One turn moves each row of this set onto another row. After a few examples, where does it send each row asked below?
kop: 15 -4 1 -9 3 -9 0 12 1 4 -9 28 2 -2 -1 -9
puges: 4 -9 1 8 6 -2 -4 2 -11 5 5 -8 18 -9 -9 29
nalel: 31 5 0 -7 9 -14 -2 9 -2 -9 4 -8 -8 18 7 4
vike: 10 -8 13 10 3 4 -6 9 1 5 5 -7 14 -6 -4 32
maki: 10 1 -7 11 0 -6 -4 -12 -14 23 -7 -17 9 -4 -2 -8
ren: -10 -2 -5 -1 16 -3 -11 15 -5 -1 17 12 -8 -14 -2 3
bufu: 16 -6 12 12 2 6 -7 -3 -3 4 -13 0 17 4 -16 -11
Pemu: 0 3 -5 -12 14 -1 -8 -11 7 4 -3 -2 -8 -10 11 -12
pugo: 6 3 -23 -7 1 -8 -4 -11 -3 -1 3 -3 -12 17 -20 -1
zos: -2 -5 -13 -3 2 12 3 -23 6 13 -5 -7 4 -9 -2 3
Bonav: -1 11 -10 -9 10 -2 -11 -7 -1 5 16 -4 5 17 -21 -6
giru: 10 18 -9 8 -4 -8 -9 10 -18 -7 -6 -12 -21 2 -6 12
binem: 17 21 15 -7 8 11 1 5 6 1 0 2 19 4 8 0
gif: -5 -7 4 8 8 4 -8 4 2 16 18 -9 6 -15 -1 23
moke: 13 13 -7 -25 16 -1 -13 8 -3 -2 -7 3 4 0 -2 -15
Suma: 14 5 15 5 8 -9 -8 6 -7 -10 -1 4 17 -2 -5 28
Degiv: 18 14 7 2 5 8 10 1 8 -1 -5 -2 -9 -1 25 -1
Soreg: -16 3 -2 -1 10 1 -13 9 2 12 20 4 -4 -13 -8 8
nosu: 5 10 -11 -3 1 -18 2 -4 -6 24 -3 11 -4 -8 11 -3
fepo: 17 21 4 7 -4 -12 -2 12 -9 -9 -6 -1 -13 1 7 25
vomok: 8 20 12 12 3 -14 -3 3 -8 -14 -1 7 -6 -1 8 22
Feke: 4 -8 5 8 8 8 4 -8 16 5 23 -4 -3 11 4 5
sim: 18 -7 -4 4 -1 8 17 1 7 7 18 -4 5 19 0 20
Lus: 7 8 -1 -5 1 19 3 -9 3 11 -4 -3 26 4 -12 8
Pag: 8 19 -4 9 -4 -3 14 4 -3 21 4 11 -4 -2 14 -5
kog: -12 5 -8 -3 7 3 -20 15 -3 -3 8 7 -9 -7 -21 0
Lega: 24 -14 -1 5 3 7 -4 16 -8 2 -14 2 10 4 -12 -14
litup: 18 -2 -13 -4 3 -16 -3 -7 -1 -10 -2 -7 -22 16 0 1
kez: 2 11 -14 14 0 8 -6 13 -23 -10 0 -9 -8 1 -20 6
Susel: 19 7 15 6 -2 -5 -2 13 0 -6 -3 4 6 1 1 34
ralug: 30 6 -1 -6 3 -3 8 13 -3 2 11 -5 7 23 1 17
kekan: 21 6 -20 -16 1 11 2 9 -12 -1 -15 -4 5 7 -12 -1
vefi: 18 0 -8 15 -3 6 6 8 -16 21 -3 -17 1 -1 3 -8
kigo: 0 5 7 -1 15 1 -11 -6 11 5 24 -7 4 12 -5 -8
Femet: 20 1 -18 -1 -6 14 15 -2 -4 0 -15 -9 -12 0 8 5
nitiz: 3 20 -7 19 -3 -5 3 2 -18 -10 -2 -6 -17 -1 0 16
nof: 1 9 -12 5 0 2 -18 14 -14 -10 -6 -6 -16 0 -23 0
Pibut: -7 -12 -8 6 12 -3 -4 3 -6 12 16 -4 0 -17 2 20
zag: 9 9 12 6 0 1 5 4 8 3 -5 30 5 4 -2 -7
zub: -3 6 -7 3 12 7 -15 24 -13 -11 8 5 -4 -3 -19 -3

binem moves to -> Pemu
kog moves to -> fepo
And these:
zub moves to -> vomok
bufu moves to -> kop
Feke moves to -> pugo

